Questions about the matrix below.
1) Read off the entry just right of 128.
2) Read off the entry just right of 147.
3) Read off the third entry in reading order.
4) Read off the entry just right of the smallest entry.
5) Read off the third largest entry.
6) Read off the entry just left of the centre entry.
7) Read off the entry just left of 119.
((136, 137, 124, 145, 125, 140, 111, 120, 133, 125, 121, 126, 146), (130, 150, 115, 134, 138, 117, 126, 119, 132, 120, 120, 134, 132), (132, 129, 125, 131, 133, 133, 128, 117, 129, 120, 147, 134, 141))
1) 117
2) 134
3) 124
4) 120
5) 146
6) 117
7) 126

Questions about the matrix below. Counting starts at 1.
1) Give the entry in row 2 and column 3.
2) Give the bottom-right entry.
3) Give the entry in row 3 and column 1.
4) Give the largest entry.
5) Give the entry at row 2, column 1.
6) Give the bottom-left entry.
7) Give the entry at row 1, column 2.
8) Give the entry at row 1, column 1.
[[127 126 135 130 124 125 131 117 131 127]
 [119 135 124 120 134 118 121 128 137 131]
 [133 117 123 121 121 116 126 130 126 137]
 [139 124 126 132 120 130 122 123 123 122]
 [126 127 130 124 136 122 121 134 132 137]
 [131 137 131 128 125 137 118 111 129 131]
 [128 137 136 126 133 125 127 134 128 134]
 [131 125 127 118 121 118 127 140 121 132]
 [138 110 119 119 119 112 132 129 123 130]
 [125 134 129 127 126 137 115 123 137 126]
 [127 125 128 125 126 129 132 130 118 126]
 [132 134 132 122 131 138 122 123 128 122]
 [133 129 124 131 127 141 133 125 129 120]
 [131 133 129 133 136 137 122 134 123 128]
 [126 133 140 126 117 133 133 124 134 121]
 [116 134 131 133 138 154 127 127 139 122]]
1) 124
2) 122
3) 133
4) 154
5) 119
6) 116
7) 126
8) 127

Questions about the row below.
1) Find the 2nd largest entry.
2) Find the third entry from the left.
3) Find the 2nd entry from the right.
143  105  131  142  144  128  103  105  126  112
1) 143
2) 131
3) 126

Questions about the array below. Rows and columns are numbered from 1.
1) Report the entry in row 2 and column 1.
2) Report the bottom entry of the column that holds the smallest entry.
3) Report the entry in the top-right corner.
4) Report the entry at row 3, column 1.
5) Report the entry at row 2, column 3.
6) Report the top-left entry.
7) Report the entry in row 1 and column 3.
8) Report the entry at row 3, column 3.
[[131 132 104 127 144 118 134]
 [120 129 123 127 144 118 133]
 [120 129 117 129 144 118 133]
 [120 129 117 127 144 118 133]]
1) 120
2) 117
3) 134
4) 120
5) 123
6) 131
7) 104
8) 117

W = [[130, 131, 133, 138], [127, 122, 124, 115], [130, 129, 113, 136], [145, 122, 131, 121], [128, 130, 118, 150], [137, 130, 119, 125], [122, 129, 113, 130], [106, 113, 154, 129], [130, 138, 153, 115], [134, 111, 115, 138], [149, 142, 103, 127], [125, 132, 130, 120]]
The smallest entry -> 103
Report the entry just left of 120.
A: 130
The 2nd smallest entry: 106
The entry just left of 124 -> 122
The entry just right of 134: 111
The entry just left of 121 is 131
The first entry in reading order is 130
Report the entry just right of 128.
A: 130
Report the entry just right of the largest entry.
A: 129
The 2nd entry in reading order: 131
Report the third largest entry.
A: 150
Report the entry just right of 145.
A: 122

array([109, 128, 134, 129, 145, 148, 107, 107, 123, 101, 135, 114, 153])
Read off the entry just left of the smallest entry.
A: 123
The entry just right of the smallest entry: 135
Read off the entry just left of 128.
A: 109

m = 137	118	135	142	146	127	142	148	116	116	157	115	136	118	136
The entry just left of 115: 157
The entry just left of the centre entry?
Answer: 142

[ 99 151 148 118]
Which number is the entry just right of the largest entry?
A: 148
The entry just right of 99: 151

Read these off the table that follows.
1) Report the 1st entry on the diagonal from the top-right corner.
2) Report the bottom-right entry.
3) Report the second entry on the main diagonal.
4) Report the entry just left of 142.
5) Report the entry in the top-left corner.
6) Report the entry in the bottom-left corner.
7) Report the first entry in the row that holds the smallest entry.
8) Report the entry just left of the largest entry.
array([[125, 127, 122, 132, 127, 130, 130, 131],
       [116, 137, 105, 143, 153, 142, 134, 140],
       [115, 140, 104, 141, 151, 143, 133, 138],
       [119, 132, 116, 136, 139, 135, 133, 134],
       [124, 126, 122, 132, 129, 132, 128, 134]])
1) 131
2) 134
3) 137
4) 153
5) 125
6) 124
7) 115
8) 143

Questions about the row below.
1) What is the entry just left of the smallest entry?
2) What is the maximum?
[151, 122, 141, 108]
1) 141
2) 151
